Each path is a new rotation, seen through one point. The rows after it are directions, each followed by how far the rotation turns it, in degrees per step (0 if it stays put).
Each turn is a multiple of 5 degrees from 10 to 175, or 0.
Each row of a path follows its step; steps can be skipped.
path 1
step 0: [  1.2   1.5  26.1  19.4   0.9  19.5  -3.7  -2.8 -46.8 -29.3   9.5   1.0
 -14.5   9.9  20.9  28.0 -10.8 -18.2  22.1 -19.8  -3.0   4.5  -9.3   7.0
  17.8  -5.0  -0.7  12.1 -25.4   6.7 -16.3   2.0  13.8 -28.5  33.8  -2.4
  -6.4  -6.2  30.3  29.0  13.9  -0.3  11.2   4.2]
step 1: [-19.8 -27.1   5.1 -11.5   4.7 -19.7 -29.6  -8.5  11.1  -6.7   0.7 -27.5
   2.2  -7.5  -7.0  11.0  39.4   7.9   8.5  -7.5  19.6 -17.1 -15.7  -9.5
 -28.3  -7.3 -14.2 -29.7  -7.2  -0.1 -36.2  -4.3   9.1  -2.9  19.8  -4.3
 -45.4   6.0  -6.4 -25.1   5.1   0.7  -4.2  -9.3]
step 2: [ 31.4 -13.1   9.0  20.2  -4.6   0.8  -3.9   7.4  20.9   0.1  -5.5  -5.7
  -6.8  14.1  20.3  34.4 -21.6  -0.8  22.2 -16.5 -21.7   7.1  -8.1  -7.3
 -12.0  12.6  -1.5 -12.7  14.6  17.4  23.6  34.4 -10.7 -12.5 -16.3  39.6
 -18.6   0.8 -24.3  -5.7 -21.5  24.7  -7.8  19.2]
step 3: [ 20.1  -0.9  20.8  -2.1 -21.2  14.3  12.7   8.3 -10.6 -12.3  28.6  15.8
  -1.7   0.1   2.6  22.3  27.4  -3.5 -15.3 -32.0  -7.2  43.4 -15.0   9.6
  10.6   3.8  14.3 -14.7 -26.2  29.7   1.6 -15.1  -2.4 -14.1   6.0  -8.6
  -1.7  -0.3  20.1 -20.7  -2.4 -32.7  14.3 -26.7]
step 4: [ -8.9 -10.6   2.3  -1.6  29.0 -35.1   4.4 -27.8  -6.0 -31.4 -14.3 -12.2
  -9.8  13.2  22.2 -13.7 -14.9  -0.1   9.3  -5.8   7.8  -0.6 -36.0   9.6
 -44.9   5.7  -2.6 -11.7  -3.6  -8.9  -3.2 -12.2   0.2  -9.3   6.5  10.5
 -20.3 -29.2  -4.9   9.3  18.0 -35.0 -21.3 -15.3]
step 5: [ 21.2  11.0  30.2  18.9  -1.3 -21.8 -28.9  18.4  11.1  18.8 -25.2  10.0
  31.5 -11.2 -14.9   7.5  -4.3 -23.8  11.5 -10.1 -31.2 -17.9 -17.0 -16.4
   1.2  13.9 -12.1 -12.2  25.4  28.6 -17.4   3.6  -1.2  -4.1  -6.2  -8.9
  -6.7 -15.9 -17.6 -14.2 -35.2  -9.7  -0.7  -1.5]
step 6: [ 19.8 -27.3  19.8 -11.8 -21.0   0.1   8.5  25.3 -21.9   3.0   7.5  19.0
  -2.4   8.4 -16.4  -0.9 -24.8  -3.6  15.2   0.1  11.4  25.6  -1.0  23.5
  -8.6 -32.7   6.7 -14.3   5.1   6.8  14.5  11.0  -1.9  -9.6  -4.2  33.7
   6.5  -9.0  -3.7 -18.6  24.0 -21.8  48.5 -14.6]
step 7: [  9.0  -5.2  -3.4  16.1  11.8 -17.1  27.9 -12.7 -18.9 -10.3 -17.8  -3.2
   7.9   8.7   1.1 -11.1 -11.4 -32.8  13.6  -5.7   4.8  22.9 -29.9  -1.2
  -4.3  -8.9 -16.5 -18.1 -47.0   9.7 -19.4 -14.4  18.5  23.0  24.3 -17.6
 -27.6  -0.8  17.1  35.3  -9.4  -0.3   8.2   8.5]
step 8: [ -1.7 -29.5 -21.1   3.5 -27.5 -22.1 -20.1  -7.5  12.9   9.1  -2.3  -2.2
  17.8   6.9 -25.0  -5.9   6.5 -13.7  -5.3   3.6  -9.0 -18.6 -38.3   1.2
  19.9   7.8 -26.1   4.0  13.6 -17.0 -28.2  21.2 -16.6  -5.5  19.7  25.7
 -25.3  -3.0 -24.8 -27.9  -0.8 -20.7 -16.0   0.8]
step 9: [ 20.8   1.6   5.6   8.1 -11.2  11.9  -7.0  35.9  12.8  16.8   4.7  10.5
   0.6 -20.9  28.3   7.5 -43.7 -21.7 -17.9   3.9   7.7  44.4   0.4   8.2
 -19.0 -32.5 -22.0  -2.6   4.4  21.5  12.9  14.5  -6.9  -4.5  -0.1  21.2
  -3.7  -0.7   8.4 -18.2 -10.5   9.9 -17.1  13.5]
step 10: [  9.5 -23.0  -5.6  17.9 -21.2  -6.9  -6.4 -27.2 -15.3  -9.5   6.2  28.2
 -26.5  11.7  12.0 -19.4   5.8  -9.8 -21.7 -11.3  -8.5  27.6 -16.3  18.7
  -1.5  21.6  12.5   6.0 -19.7   0.9 -17.4  -5.7  37.1  21.8  21.7 -11.3
   5.8 -19.7  31.3 -19.7  -2.8   2.2  26.7 -11.1]
Speeds:
[-11.5   8.4  -9.8   8.0  -0.7  -2.7  -3.7   0.0  10.6   4.0   5.8   0.2
  -1.9   0.5  -9.2   0.8  -4.5  -6.0   6.1  -5.8   3.9  -7.5 -12.7   3.0
  -7.2   6.6   5.0  -9.6   7.4  -3.9  -6.5  -2.6   1.4   2.1  -0.4   0.0
  -1.0   6.8   0.0   6.3   2.2   4.0  -2.8  -6.0] | 110
[  7.2   2.4   4.9   6.3  10.1  -3.7  -2.6  -6.5   4.7  -3.8  -2.7   1.5
   2.2  -3.0  -3.3  -5.0   2.0   0.3  -2.3   8.9  -1.0 -10.5  -4.3  -8.8
  -2.2   9.1  -8.2   4.8  -8.4  -2.1   2.5   0.1  -4.1   4.5   3.5  -3.4
  -9.9   2.8  -9.9  -8.1  13.2   5.6  -1.5  -4.1] | 110
[ 2.0  2.4  4.8 15.9 18.8  9.6  0.3  2.9 -0.9 -4.3 -0.8  6.5  2.7  1.6
  5.1  5.5 -7.0 -6.5  0.9  4.7  2.0  7.0  0.5 -6.5  3.8 -8.2  2.8  0.0
  4.2 -1.9 -1.3 -1.5 -3.3 -0.5 -2.8 -1.2 -5.3  4.1  1.3 10.7 -6.4 -0.5
 -7.8  4.1] | 160
[ -7.0 -11.0   0.7   2.3  11.3   0.8   4.3  -7.6  -9.8  12.7   5.8   3.4
  -2.6   3.6  -4.7   4.4   4.5  -0.9  -1.7  -3.8  -3.9   1.4  -6.0  -3.5
  -5.4   0.6  10.1   8.7   4.2 -12.2  -0.1   6.5  -0.9   4.9   1.0   6.6
   3.6  -5.4  -3.4  -9.2   0.4  -1.9   4.0   1.6] | 170
[ -7.0   3.9  14.4   2.5  -5.8   2.2   5.7  -8.8   0.5  -3.2   1.8   3.3
   9.1  -3.1   6.0   7.5  10.6   7.0  13.7   5.2  -1.5   4.7   0.3   8.1
  -2.8   0.4   2.1  -3.3  -2.5  -3.0  -4.8   4.6   2.8  -3.5  -4.9   0.4
   3.7  -1.9  -4.4  -1.4   1.6   9.7 -10.1  -5.4] | 25
[  5.2   9.4  -2.6  -3.9   8.2   1.3   6.3  -0.3  -6.0  -6.4   4.5 -15.4
   7.1   1.3   3.5  -4.9  -4.6   0.6  -2.1  -2.5   1.9   5.2   1.9   4.9
  -6.6   0.0   0.5  -8.8  10.5   1.7   0.9   9.4   9.3  13.6   3.5  -2.7
  -1.3  -1.4  -3.9  -6.1   3.7   2.6  -2.2   6.5] | 140
[ 4.9  3.3 -3.7  3.5  0.5 -2.2  5.2 -8.1 -1.6 -3.2  7.3  0.7 -2.3  6.8
 -6.2 -1.3 10.0 -7.9  2.9  2.4 -7.3  2.5 -0.4  0.9  6.2 -5.7  2.9  1.6
 -2.7  9.7 13.0 -6.8  8.0  7.9 -2.4 12.4 -0.1  1.6 10.8  4.8  7.6  2.3
 -1.3 -6.9] | 100
[  3.9   5.9   1.6   4.9   4.2   1.8  -2.2  -0.5  -6.7  -0.9  -9.8   2.5
   0.0  -2.5  -1.5  -9.7  -4.2  -0.3  -4.2   3.3   1.0  -6.3   0.4   2.8
  -4.5   3.1  11.3  -0.3   7.7   5.4  -1.1  -4.9  -2.3  -9.0  -0.1  -2.0
   8.0 -16.1  12.2  -8.3   0.8   3.7  -5.5  -9.8] | 60
